In the rows, zero is written as 128.
The rows of R fall into several groups, which share some directions, and each row is roughly a mix of its group's hidden directions.
R (121 x 11):
[[106 110 156 116 182 159  96 132 104 100 113]
 [ 79 152 127 176 153 125 134 163 104 145 115]
 [117 123 120 157 152  90 123 120  86 171  89]
 [158 105 147 153  75 118 133  94 136 169 119]
 [147 128 132 136  58 103 132 114 134 169 146]
 [113 127 138  89 117 157  86 165 100 163 112]
 [130  70 142 161 139 170 150 108 130 101 131]
 [137 133 104 175 163 155  86 128  98 133 155]
 [136 146 127 138  85  95 131 181 143 120  86]
 [158  80 156 164 139 122 107 159 117 162 120]
 [141 136 135 106 124 154 108  78 149 110 184]
 [135 166 113 132 100 113 122 143  73 176 125]
 [115 140 122 127 137 180 105 100 146 148  73]
 [106 115 138  93 151 146 145  62 133 128 154]
 [ 80 117 103  86 137 100  92 133 127  98 110]
 [104 135 155 124 149  90 134  82 104 175 132]
 [109 109  67 152 129 133 106  82 123 130 150]
 [100 132 114 120 121 182 135  97 142 104  78]
 [103 133 147 140 136  79 148 142 101 172  92]
 [ 87 160 123 141 122  92 123  76 125 144  97]
 [122 153 118 153 137 108 138 172  91 163  87]
 [ 77 123  86  98 140 134  89 127 102 104 134]
 [145 110 126 179 133  95  89 133 174 119 142]
 [137 147 115 112 102 132 102  61 156 104 142]
 [141 169  85  97 126 116 114 136 126 149  75]
 [115 128 153 118 129 175 102 127  96  80 161]
 [151 132 172  94 110 152 104 134 161 106 167]
 [139 124 132 101 108 154  86 102 152 117 184]
 [114 108 112  94 110 117 159  97 147 112  71]
 [101 134 161  83 131 149 140 112  73 113 143]
 [154 140 180 140 126 115 171 165 127 101 109]
 [133 127 171 133 130 112  93 158 103 133 186]
 [120 168  85  89 109 117 135 134 127 114  78]
 [171 102 150  74 109 136 136 116 152 117 161]
 [125  93 148 114 175 110 162  99 167 109 127]
 [123 104 136 145 150 184 142  83 133 100 153]
 [123 144 150 143 137  92 127 117 161 187 163]
 [127 101  76 141 142 170 128 132 126  93  92]
 [136 112 163  98 184 104 140 119 166 138 144]
 [149 181 102 107 159 122 111 102 129 159 159]
 [121 154 132  85  77 110 123 163 118 159 148]
 [177 105 102 104  96 147 119 136 155  87 114]
 [183  95 137  81  96 108 135 128 143 125 117]
 [153 163 122 146 100 103 172 137 146 132 176]
 [ 92 108 124 109 141 108 166  96 119 143  76]
 [ 95 149 124 133 117  83 132  85 124 147  81]
 [145 136 124 127  84 117 135 188 153 105  98]
 [ 98 123 136 138  95  80 161 140 166 150 102]
 [128 137 157  86 114 114 132  68 148 134 161]
 [154 160 134 183 115 113 140 170  93 125 127]
 [ 77 133 143 118  80 102 156 143 145  98 115]
 [157 129 180 144 159 115 149 163 156 100 135]
 [103  85 104 139 119 101  83  89 139 112 109]
 [136 109 153 102 179 116 119 111 173 131 164]
 [121 137 144 119 164 109 182 106 133  75 125]
 [121 129 126 165 177 106 143 173 129 138  88]
 [146 110 109 167 120  88 100 134 183 132 116]
 [119 137 163  82 159 162 141 153  99 129  96]
 [103 118 134  79  88 118 149  90  98 136 106]
 [125 122 165 119 133 153 129 177 163  95  91]
 [ 99 140 130  63  88 103 142 129 107 135 119]
 [136 127 125  91  97 132 119  71 123 137 177]
 [124  97 142 149 147 198 119  97 128 114 119]
 [168 129 171 135 117 105 149 151 167 153  96]
 [165 108 150 171 106 109 155  86 153 139 120]
 [162 156  98 110 163 128 126 105 110 120 182]
 [175 112 102 146 122 157 104 180 126 104 133]
 [183 130 135 121  91 127 109 175 148 111 148]
 [125 168 137 104 110 146 134 164  96 143 180]
 [105 136  84  86  92 147 131 128  99 161 109]
 [159  71 113 165 144 121 169 119 141 135 115]
 [187 102 123 144 161 125 102 150  96 150 140]
 [138 156 190 104 142 133 160 151 109 116 153]
 [100 130  93 104 130 164 156  92  81 121 124]
 [116 148 150  94  86 127 150 116  86 135 171]
 [164 149 161 130 114 142 124 181 137 173 135]
 [161 100 131 172 127 123 148  92 160 140  90]
 [161 160 139 151 109 120 130 170 145 151 177]
 [118 101 147 134 180 149 147 157  95 154 157]
 [129  88 153 149 120 160  99 157 115 130  77]
 [123 122 158 127 172 128 131 181 160 121  90]
 [149 106  99 189 146 157  96 121 145 143 123]
 [133  99 105 126 114 152 138 144 112  92  63]
 [114 118 106 117 120 154 168 103 123  62 131]
 [124 134  76 162 141 151  92  89 118 108 111]
 [168 138 107 185 115 135 161 113 148 144 155]
 [112 135 121 124 132 189 109 102 137 128  73]
 [118 124  83 162 173  97 120 113 115 164 140]
 [139 127  93 141  65 100 141 103 144 157 138]
 [123 108 147 136  94  72 134 181 125 136 113]
 [179 153  88 113 167 127 106 120 108 153 136]
 [ 78 135 137 135 110 138 160  90 177 130 113]
 [111  99 183 145 104 115 106 173 112 123 145]
 [128 170 104 107 164 141 165 176 137 117 123]
 [157 163  95 122 164 128 115  99 142 178 125]
 [141 103 166 118 168 119 145 115 176  98 150]
 [124 133 161 128 108  94  88 180 115 159 121]
 [186 140 133 128  92 124  91 154 144 117 159]
 [143  95 152 181 142 118 121  80 140 105 138]
 [150 151 112 138 112 105 120  98  92 160 180]
 [131 152 114 104 133 107 102 118 100 193 153]
 [116 128  92 118  78 165  87 103 119 122 147]
 [107  96 138 126  97 142 146 147 108  62 119]
 [ 90 140 153 126  98 132 102 146 146 156  73]
 [123  97 130 165 151 127 166 123 154  75 107]
 [123 123 125  78 113 113 144  68 112 158 145]
 [136  99 144 154 172 110 123 116 165  96  88]
 [141 150 117 137 154 139  96 198 152 140 134]
 [112 139 117 158 116 145 125 183 114 119  72]
 [144 139 179 124 163 106 155 174 138 133 104]
 [157 129 149 135 170  86 146 107 135 144 175]
 [135 156 185  93 134 113 137 178 129 125 139]
 [137 158 116 131  59 146 116 131  85 132 135]
 [127 157 124 124  77 131 129 161 172  87 118]
 [133 131 159 149 153 136 130 191 152 104  97]
 [128 147 147  71  72 144 127 119 107 145 122]
 [108 151 165 153 153 120 128 159 105 163 172]
 [133 145 131 167 147  93  94 114  89 173 131]
 [122 140 148  93  81 116 158 148 172 103 116]
 [123  86 134  87 130 144 180 157 140 113 105]
 [141 143 165 147 117 138 146 187 130  98  93]]

Which three rows in each list fit none of the groups? Every other row fits one group, some only roughly. Give them in the order they come.
  z927: [109 152 127  92  92 101 128 166 107  83 137]
  z491: [115 113  96 183 126 119 165 121 112  97  95]
  z175: [ 84 169 130  96  86 107 123 132 141 125  95]
  z245: [108 115 110  90  65  97 132 106 118 146 118]
  z55: [144 116  70 182 141 139 127 107 157 130 122]
  z717: [127  84 105 146 117 139  89  81 129 142  92]
  z668: [145  96 146 143 150 181  95 141  95 104 141]
  z103: [141 144 118 141  80 123  86 168  99 137  96]
  z146: [182  96 146 107 128 149 121 139 128 125 182]
  z902: [141 101 116 151 141 169 140 103 127 150  69]
  z650: [ 85 116  94 115  85 130 112 148  88 149 109]
  z428: [138 155  83 107  90 140  97 121  81 138 128]
  z103, z650, z428
  z611: [126 137  96 156 120 102 111 132 111 128  58]
  z397: [122 123 137 147 131  85 167 109 163 151 176]
  z901: [ 92 134 129 178 112 134 121 154  96 132  80]
  z788: [171 110 159 187 133 136 106 116 151 148 124]
  z320: [117 155 154  73 153 134 143 178 123 118 118]
  z235: [133 170 137 160  88  93 106 171 140 123 125]
  z992: [ 90 156 149 122  95  78 135 153 153 152 131]
  z18: [138 114 141 140 166  96 164 183 102 114 130]
  z390: [138 143 124 168 176 114 148 149 167 163 140]
  z893: [ 99 154 113 124 105 161 138 133 170  74 124]
  z50: [141 151 130 107 151 144  93 119  91 103 183]
  z137: [ 95 115 137  69 114 148 137 125 138 133  76]
  z154: [160 107 183 161 131  93 133 103 153 114 126]
  z152: [125  84 135  85 166 154 153  97 118 143 147]
  z901, z18, z390
  z737: [ 82 126 159 130 170 123 163 151 104 160 123]
  z689: [174 146  72  98 151 124 114 103 133 137 146]
  z936: [167  72 159  94 118 140 149 127 141 106 139]
  z324: [150 150  95 170 152 118 159 156 168 115 142]
  z195: [159 129 105 142 170 148 113  98 145 176 102]
  z251: [150 124  81 174 134 141  92 153 108 117 101]
  z651: [130 148 168 131 163 112 117 169 140  96 170]
  z975: [106 150 103 110 136 185 124  92 121  88 122]
  z824: [112 112 113 136 115 154 145 115 151 128  53]
  z644: [127 122 139 160 132 115 185 144 117  99  79]
  z529: [135 160 174 128 117 116 114 122 139 148 191]
  z254: [108 164 166 117 172  98 147 156 123 128 158]
  z448: [ 57 147 130 136 137 119 155 123 129 131  85]
  z689, z936, z254
  z892: [116 133 105 125 136 121 184  81 159 110 156]
  z255: [125 137 144 120 178  84 147 149 120 178 117]
  z673: [120 100 178 154 119 108 106 163 122 155 163]
  z39: [121 100 102 157 183  97 151  95 144 125 134]
  z30: [149 128 179 131 122 106 192 122 118 108 122]
  z62: [133 123 154 154 152 156  92 115 145 188 116]
  z228: [108 153 157 136 150 156  93  98 151 176 136]
  z550: [141 146 200 119 148 128 116 157 126 116 159]
  z818: [158 149 175  85 103 155 132 142 136 136 162]
  z8: [128  88 126 124  80 131 113  83 112 161 102]
  z686: [121 182 102 122 143 107 109  94 123 135 177]
  z425: [147 132 166 144 191 151 148 153 137 108 118]
  z840: [149 130  83 137 154 158  98 146 111 104 173]
  z569: [114 177 102 166 104 139  93 115 152 100 134]
  z863: [163 115 127 173  97 108 147 107 170 146 106]
  z818, z686, z840
  z132: [145 160  86 129 141 141 144 131 117  82 176]
  z496: [105 112  81 147 116 133 105 126 121  64 135]
  z792: [149 104  94 118 127 118 106  64 127 124  92]
  z356: [157 126 153 180 156 121 144 151 151  90 149]
  z722: [124 142 141 117 106 147  79 171 105 155 165]
  z803: [130 139 113 151 177 106 114 162 168  90 138]
  z104: [142 132 126 148 150  81 169  86 102 146 150]
  z180: [146 124 147 138 165 183  92 102 115 132 158]
  z728: [181 131 120 156 119 105  79 150 106 152 130]
  z957: [109 123 109 133 101  97 169 132 161 137  74]
  z649: [115 177 101 109 130 104 137  95 164 165 112]
  z641: [126 165 154 137 100 138 125 180 157 111 165]
  z72: [103 131 136 105 176 113 140 123 119  64 141]
  z446: [129 110  99 194 153 138 114 151 101 134 147]
  z132, z496, z446
  z804: [115 173 120  85  94 118 109 154  99  99 116]
  z285: [100 137 150 109 147 165 143 114 145 117 191]
  z165: [136 125 153 149 161 102 128 160  85 176 137]
  z606: [132 158 142 110  95 152  98 182 108 148 106]
  z200: [136 159  78 135 114  93 140 162 165 128 153]
  z77: [115 147 153 118 103  71 147 141 137 155  87]
  z423: [158 161 121 119 135  61 102 133 127 151 148]
  z375: [ 89 168 121 147 152  90 150 122 113 166 106]
  z476: [116 158 121 105 116 126 115 160  92 181  94]
  z736: [167 131 105 138 149 103 117 136 136 190  97]
  z999: [158 113 163 122 155 137 101 180  97 139 150]
  z423, z375, z999
  z801: [117 170 128 167 134 153  92 139 126 120 180]
  z575: [139 116  97 135 124 141 123 135 135 143  48]
  z744: [171 119 117 139 139  78 122 161 120 175 136]
  z482: [112 150  83 113 116 135 113 132 146 108  64]
  z278: [130  99 128 128  85  70 168 121 145 124 117]
  z249: [ 82 130 146 123  86 155 122 141 136 104  78]
  z588: [134 116 170 118 124 138 168 151 146  83  88]
  z687: [127 151 100 154 123  96 154 112 142  95 182]
  z873: [109  98 138 118 123 131 138  95  59 156 121]
  z168: [ 92 176 123  94  95  84 129 144 131 116 129]
  z482, z278, z873
  z322: [169 131 142 139 101  81 109 168 114 159 113]
  z875: [138 105  95 157 149  92 171 115 169 124 115]
  z202: [ 80 185 124  95 103 118 123 120 148 132 111]
  z11: [145 124 160 159 133  99 133 176 137 177 110]
  z962: [138 156 166 111 101 149 116 189 126 126 103]
  z236: [124 191  96 142 104 119 113 140 116 149  91]
  z134: [127  86  89 129 167 142 130  97  98 136  91]
  z950: [130 145 113 144 107 167  73 174 133 113 135]
  z24: [ 88 175 140 111  99  86 122 145 142 157 129]
  z492: [114 133 132 101 164 158 170 106  99 104  91]
  z772: [132 108 155  86 148 166 150 111 140 123 179]
  z490: [118 153 175 100 116 131 139 140 157 121 185]
  z414: [106 140 141 129  98  90 123 153 154 171  85]
  z312: [117  93 121 152 118 144 159 112 161 136  68]
  z869: [122 166 113 115 118  77 131 135 155 177 108]
  z875, z11, z236
  z181: [132 124 164 129 133 159  65 155 106 149 111]
  z731: [134 102 113 153 152 164 154  80 159 142 102]
  z112: [ 96 164 131 128 110 148 148 170  90 164 144]
  z167: [159 113 127 185 149 114 146  97 168 111 125]
  z130: [139 173  95 107 133  75 146 122 139 145 160]
  z2: [119 187 101  80 121 121 122 127 110  95 141]
  z488: [131 134 141  98 142 171 112  60 124 123 140]
  z963: [145  91 151 171 155 162  81 130 137 127 121]
  z516: [113 103 129 123  97 121 132 163 125 114  58]
  z92: [111 158 140 103 146 124 146 148 103  82 177]
  z198: [ 99 176 159 114 103 101 123  92 157 131 149]
  z700: [105 153 136 149 183 118 122 174 152 102 130]
  z592: [ 82 170 119  92  96 138 131 122 134  95 103]
  z896: [119 141 177  81 140 135 109 174 103 137 133]
  z129: [123 106 131 159 125 103 151 116 169 176  90]
  z112, z488, z700
  z571: [101  93 102 145 101 153 142  94 142  83 108]
  z825: [124  83 100 119 149 126 154 118 108 132  67]
  z877: [158 105 133 141 135 119  96 166 113 167  80]
  z988: [120 159 148 104 113 135  84 159  85 105 155]
  z266: [172 135  76 124 145  90 153 124 136 158 115]
  z754: [158 140 186  99 145 137 102 169 130 116 140]
  z433: [125  82 155 131 124 117 139 188 125 138  90]
  z383: [117 122 189  75 131 122 122 142 117 132  94]
  z518: [146  98 144 135 131 141 111 161  81  85 161]
  z186: [155 133 130 187 127 136 114 131 137 131 188]
  z440: [107 126 127 158 183 157 118 124  93 149 164]
  z359: [147  73 136  97 137  99 159 131 112 150  94]
  z102: [133 116 111 164 169 150 105 119 184 106 122]
  z754, z433, z102
  z155: [116 145 123 123 116 134 106 135 145 167  56]
  z66: [102 163 169 118 122 122 105 141 120 132 189]
  z766: [ 93 115 111 136 160 137  92  94 110  82 151]
  z23: [121 140 139 124  86  98 129 113 108 124 196]
  z663: [102 166 150 111 161 107 133 102 159 141 172]
  z16: [132  88 140 157 109 148 137  70 156 132 103]
  z364: [111 151 119  85 163 144 121 185 127 122 102]
  z643: [132 143 124  84 165 131 103 145  77 110 157]
  z437: [123 105 130 129 111 173 119  81  81 156 122]
  z178: [115 150 132 121 152 161 135  80 134 104 182]
  z663, z16, z643
  z144: [112 141 124  94  87 132 137 115 133 111 194]
  z741: [146 123 117 132 162 196 113  96 112 113 114]
  z257: [134 135 147  94  92  75 130  84 139 144 112]
  z949: [134 105 104 120 103 103 166 153 110  74 107]
  z442: [173 146 154 153 133 107 129 122 120 124 191]
  z480: [ 75 171 141 143  81 115 116 139 117 144 119]
  z764: [ 94 128  98 114  85 136 147 126 177 116  94]
  z330: [132 114 117 123 106  90 147 148 126 134  56]
  z720: [118 108 127 138 176  89 179 108 127 137 100]
  z515: [ 81 133 122 104 118 131 156  76 156 112 100]
  z430: [128 137  86 166 118 107  97 120 120 122  71]
  z13: [117 131 154 123 129 132 127 124 110  91 203]
  z90: [127 124 166 115  75  86 107 119 124 136 165]
  z144, z480, z764
  z690: [140 138 136 115 130 154  65 153 155 132 170]
  z250: [155 125 164 118 142 140 101 134 171 106 179]
  z310: [113 121 108  92 125 149  83  91 147 142 171]
  z793: [118 101 117  97 153 181 152 106 148  96 148]
  z580: [109 185 117  93 126 157  92 119 125 138  97]
  z79: [128 104 101 136 173 102 132  80 145 146 163]
  z526: [ 94  89 157 159 106 118 169 115 164 133 126]
  z407: [ 95 116 127 122 188 107 158 106 116 155 101]
  z343: [122 148  91  89  98 105 155 142 114  82 116]
  z365: [113 138 111 155 185 150 135 173 161 127 125]
  z865: [118 130 115 142 186 127 102 161 157  88 116]
  z777: [176 105 105 143  97  78 117 129 128 119  96]
  z407, z365, z777
